Where one turn sends some rows of the set: a few examples, then the rows asked
q370: 29  17  -2  -8  -12  12  12  8  1  25  5  -1  -10  13  13
q809: -7  -22  18  7  -4  11  8  2  34  8  17  19  1  27  -5
q288: 10  -9  30  -1  -13  28  10  1  -9  -3  21  -1  1  -3  -2
q893: 11  10  -3  -9  -10  8  2  19  1  9  -5  6  5  37  10
q882: 1  -21  32  1  9  14  4  -7  24  10  26  12  -1  3  1
q154: 20  11  15  2  6  0  15  0  1  18  16  -7  -16  -4  18
q504: 27  -8  15  -4  -23  36  11  0  7  11  21  -3  -8  24  -4
q28: -10  1  10  0  3  -5  2  20  9  0  -4  10  6  31  11
q967: 11  -12  -10  13  -17  8  19  -2  19  16  22  8  2  34  -5
q411: -13  3  15  7  -6  0  7  24  15  0  -8  20  -3  16  3
q382: 5  -14  35  1  -11  30  12  2  -5  -1  25  -4  -5  6  -2
q349: -1  -15  25  -9  2  19  -1  -1  10  9  16  20  14  -7  0
q761: 18  7  15  -2  15  -1  4  -1  -8  11  16  -10  -5  8  21
q151: 11  12  -3  -5  -18  15  5  22  10  15  -10  18  -1  24  2
q852: 32  16  -5  -4  -10  15  9  5  1  26  6  3  -10  11  10
q930: 22  -12  30  -5  -3  30  6  -9  8  12  29  -1  -7  1  2
q203: 18  -7  9  13  -24  21  23  0  -4  1  25  -9  -7  22  -5
q115: -6  -19  31  -11  0  27  0  3  10  9  17  18  9  3  -2
q273: 9  13  -2  -9  -19  9  9  22  12  16  -10  14  -2  25  6
q819: -6  0  22  4  18  -11  3  8  4  0  9  1  0  13  18
q159: 15  -13  12  12  -18  23  22  -2  1  8  31  -10  -11  27  -3
q842: 21  10  13  9  8  2  13  -3  0  17  19  -5  -16  -4  15
q542: -1  -17  0  0  -1  8  4  -3  27  20  16  26  15  17  -3
q120: 28  13  0  -10  -2  11  3  6  -9  16  8  -7  -2  23  16
q66: -6  3  26  8  10  -10  14  10  10  5  9  4  -11  -1  15
q760: 11  -16  -5  7  -12  16  16  -4  21  24  26  8  0  36  -4
q51: -6  2  25  15  11  -8  13  9  9  2  10  6  -12  -1  10
q524: -2  -20  6  -7  -1  18  2  0  26  25  17  25  12  21  -3
q891: -13  4  15  2  -6  -5  10  23  17  3  -7  17  -3  17  7
q905: 10  -14  7  4  -24  24  12  7  24  9  14  10  -3  40  -9

q349 -> q542
q151 -> q852
Now these:
q905 -> q504
q66 -> q891
q819 -> q28
q115 -> q524

Where one turn sends some rows of the set: a few examples, then the rows asked
q247: 8  14  6  -5  30  25  -9  6  24  13  8  4  -8  3  14  -7  4
q828: 4  26  1  5  10  -5  13  -27  2  -21  -2  9  -12  -9  -16  -19  -2
q12: 11  31  -4  -1  18  5  4  -19  12  -21  -2  5  -17  -5  3  -25  1
q420: 7  2  22  7  13  -6  11  -16  -2  22  6  25  1  7  -23  7  -6
q348: 1  2  10  -10  30  6  -5  14  17  21  -1  10  -6  5  13  3  4
q402: 2  -6  12  3  19  11  9  1  12  32  9  6  3  -4  -14  16  0
q9: 1  17  13  -1  -9  -6  19  0  6  20  11  13  13  -13  -13  -19  -6
q703: -10  3  18  8  11  3  15  -15  -1  11  9  16  4  -9  -33  6  -6
q612: 5  15  -10  -14  23  6  -6  -7  19  -7  -14  -2  -12  4  18  -16  -1
q500: 14  11  -4  -8  27  19  -4  8  27  11  1  -4  -14  -1  14  -5  3
q589: 17  21  -10  -7  22  13  1  -5  25  -10  -5  -6  -18  -3  11  -16  0
q325: 5  5  -4  -13  26  14  -13  5  21  15  -10  2  -7  6  15  -7  0
q215: 6  23  1  -6  15  2  8  -20  2  -28  -6  -5  -15  5  -7  -19  -15
q124: 7  10  6  -15  29  11  -3  16  24  -1  1  12  -17  6  13  -5  -5
q510: -8  -2  19  4  20  15  6  0  8  25  13  14  6  -4  -21  12  -2
q759: 5  2  14  -9  27  7  -2  17  18  21  4  21  -10  5  4  5  -1
q908: 0  -3  12  8  10  1  18  -16  3  20  6  8  5  -7  -29  13  -5
q398: 7  22  7  -11  3  16  8  -1  29  -2  14  -4  14  0  8  -26  -10
q98: 12  28  10  -2  -6  -1  18  -19  10  1  13  2  13  -6  0  -29  -6
q386: 2  6  6  9  6  -6  23  -28  1  0  1  5  0  -9  -32  1  -8
q414: 1  -2  19  9  14  -3  6  -14  0  26  0  16  8  7  -23  7  -4
q208: -2  15  -2  -7  9  -7  14  -32  -3  -18  -9  -2  -7  -2  -11  -12  -12
q244: 8  0  5  -4  26  19  0  10  22  27  6  2  -5  -1  3  8  3
q805: 13  26  -2  -5  26  17  -6  -6  22  -7  2  2  -16  1  15  -19  5
q840: -4  -7  11  -2  15  9  -2  -5  0  34  0  8  5  4  -15  9  -7
q689: -3  12  13  -5  -4  3  14  13  13  22  12  13  14  -13  -11  -15  -7
q584: -6  -3  11  2  9  1  9  -20  -11  21  0  5  5  0  -26  7  -11
q189: 10  10  18  8  10  -7  15  -31  -5  1  6  18  -1  8  -27  -2  -12
q817: -1  3  14  -1  28  25  -5  8  19  25  13  9  1  1  -1  6  2
q602: 11  27  8  -6  -1  9  14  -14  20  -4  13  -3  14  -1  7  -30  -8
q257: 10  19  1  -15  25  11  1  2  20  -21  0  5  -19  9  9  -14  -12
q512: -6  6  7  -1  6  -5  15  -32  -12  -1  -4  2  -1  -2  -24  -1  -14
q458: -6  14  10  9  6  -5  18  -25  -3  -8  1  15  -3  -11  -30  -6  -6
q48: 1  -3  4  -6  23  15  -10  6  13  32  -4  5  -1  7  3  3  -1
q268: 0  -3  17  1  23  2  -1  4  9  34  -1  16  3  6  -5  9  3
q607: 12  22  4  -8  18  5  8  -19  11  -29  1  3  -16  10  -4  -16  -17
q815: 3  7  16  10  8  -4  12  -28  -7  6  -1  10  5  7  -31  -2  -13
q750: 2  18  -8  -13  17  -2  5  -22  10  -22  -13  -4  -12  0  6  -18  -6
q170: 2  13  3  -16  30  10  -4  12  19  -1  -5  2  -16  3  19  -8  -1
q726: 0  16  9  -12  3  17  8  13  30  7  13  0  15  -3  5  -21  -10
q865: 5  16  8  4  8  -2  12  -30  -6  -16  -3  1  -5  6  -25  -13  -18
q158: 8  17  -3  5  8  -5  20  -29  6  -18  -4  1  -9  -8  -21  -12  -8
q995: -4  12  11  -10  0  12  9  17  24  16  13  7  15  -9  -4  -15  -9
q489: 12  18  11  2  12  -2  14  -32  0  -20  4  8  -8  10  -17  -12  -17
q341: 5  0  20  0  20  -1  3  4  7  30  6  25  -3  5  -10  10  -1
q164: 7  24  12  0  -9  -6  20  -13  4  12  12  8  13  -11  -9  -25  -5
q696: 5  21  -2  -15  24  8  2  -3  12  -21  -5  -6  -20  4  11  -17  -8
q550: 14  24  -10  -2  14  2  11  -20  16  -21  -7  -4  -16  -5  -3  -19  -5

q12 -> q703
q607 -> q420
q589 -> q386
Now these:
q348 -> q215
q612 -> q512
q164 -> q995

Where one turn sends some rows of the set: a few examples, then the rows asked
q697: 8  -1  -9  1  -6  1  5  22  3  0  7  16  -16  1  25  -16  -2  4  -7  22  -10
q715: -1  -15  -2  -2  6  -13  0  3  19  2  -16  5  5  -18  -4  11  -2  -1  -3  -4  33
q163: 5  8  2  7  10  -18  -32  8  -8  -9  5  -12  -8  18  10  -6  -4  -3  -4  -2  3
q452: 10  2  -10  6  0  -1  5  24  7  -1  5  18  -14  -4  22  -15  -5  7  -2  21  -8
q250: -4  -22  23  9  2  4  -2  -15  -9  3  15  -6  5  -4  -9  -2  4  -6  5  -19  -1
q888: -1  -1  2  -2  15  9  3  6  17  27  -19  -14  0  1  1  2  2  2  6  2  24
q749: 7  -24  18  -15  -1  -17  1  9  4  8  2  -16  2  -18  5  -14  -9  9  -8  -3  -11
q751: 7  7  -9  -6  -12  1  3  13  2  -2  8  25  -19  2  17  -13  -1  1  -2  23  -11
q86: 6  -7  7  -1  19  16  6  7  -6  0  -15  -11  7  5  13  2  10  11  -16  -13  17
q859: 2  12  6  -17  7  18  1  -10  -7  -3  -14  12  3  9  -8  8  12  2  -5  -11  17
q630: 15  -5  10  10  2  -13  -7  -17  9  -26  5  -15  4  7  2  -2  -2  -2  -6  -16  14
q771: 2  17  1  1  6  -16  -34  2  -9  -9  6  -1  -9  21  -1  -4  -3  -8  1  -2  4
q656: -13  -34  15  2  10  5  -7  2  -5  13  10  1  11  4  -3  -11  1  0  5  -7  18
q826: -1  10  -8  -10  -16  -6  -12  -27  2  2  5  -13  1  -13  2  12  14  -3  3  3  -5
q302: 7  6  -12  -7  -4  6  10  25  3  5  8  26  -5  2  6  -11  -3  -1  1  23  -4
q857: 12  2  8  5  -1  -8  -8  -21  8  -24  7  -3  6  10  -11  0  0  -8  -2  -16  17
q470: -3  10  4  -14  5  6  -2  -8  17  22  -20  -3  -6  2  -7  7  3  -1  14  4  21
q322: -9  -32  22  -6  0  -14  -12  -12  -2  1  2  -11  -6  -3  15  -6  -3  10  11  -2  5
q738: 8  10  -9  -3  -7  -2  2  14  7  -4  4  27  -18  -4  15  -11  -4  4  4  23  -10
q861: 2  -9  -10  9  -1  -2  -6  -6  2  9  7  -31  11  -15  16  4  13  2  -10  -1  -2
q766: 7  7  -13  4  -1  6  5  23  5  2  8  29  -10  -1  10  -14  -3  1  0  20  -4
q55: -3  -23  25  7  -1  -2  -4  -18  -8  0  13  -11  0  -7  -2  -1  3  -2  6  -18  -5
q639: 11  -2  -9  -2  -2  -1  11  29  5  2  5  12  -8  -2  21  -12  -6  6  -2  24  -9
q387: 4  7  -12  8  -28  -6  5  9  -16  0  -9  1  -8  4  8  -9  -16  -6  0  3  -17
q298: 13  -6  6  14  6  -3  -5  -10  7  -20  9  -9  12  11  -7  -4  0  -7  -9  -18  20
q148: 10  8  -7  -12  -10  -5  8  16  6  -3  3  20  -15  -2  15  -8  -6  4  5  26  -12
q664: 0  -14  1  -5  3  -18  -1  -1  20  -1  -18  2  0  -20  0  13  -3  2  -1  -3  29
q29: -15  -17  18  -16  -5  -3  -14  -21  -4  4  7  14  -2  3  -11  -4  2  -2  18  -2  11
q254: 2  8  -15  9  -26  1  7  12  -17  4  -6  7  -2  7  0  -10  -15  -11  -1  1  -12
q291: 1  -17  10  -13  4  3  4  15  -1  18  11  6  17  -8  -21  -16  -4  -5  -9  -7  3
q547: -2  -10  -1  -7  2  -15  -1  -3  20  0  -17  9  2  -18  -7  13  -2  -2  0  -3  31
q100: 2  -3  16  -32  -13  -14  -4  -9  2  5  4  9  -2  -13  -18  -7  -5  -1  3  -2  -10
q561: 2  10  -1  9  13  -9  -31  13  -10  -4  9  -4  -1  23  0  -8  -2  -9  -5  -4  9
q428: 1  2  7  -10  7  -3  -1  -5  19  18  -24  -19  -11  -3  10  6  0  7  11  5  15
q979: -5  -18  24  3  -4  0  -5  -22  -9  0  13  -4  0  -5  -10  1  4  -5  9  -17  -4
q560: 7  5  13  -18  4  1  0  -14  -3  -12  -22  -9  -10  1  17  9  8  15  -5  -7  6
q684: -5  4  -16  3  -3  12  -6  -9  -2  15  13  -7  19  -6  -11  6  17  -11  -6  -3  8
q735: 6  3  -12  0  -6  9  6  22  1  3  11  26  -11  4  14  -16  1  -2  -6  20  -5
q101: 4  2  -14  14  -22  -1  8  17  -17  4  -7  -2  -2  5  8  -12  -16  -7  -4  1  -13

q291 -> q100
q470 -> q428
q861 -> q684
Now these:
q664 -> q715
q561 -> q771
q639 -> q302
q560 -> q86
q250 -> q979
q29 -> q322
q697 -> q735
q101 -> q254
q857 -> q630
q452 -> q766

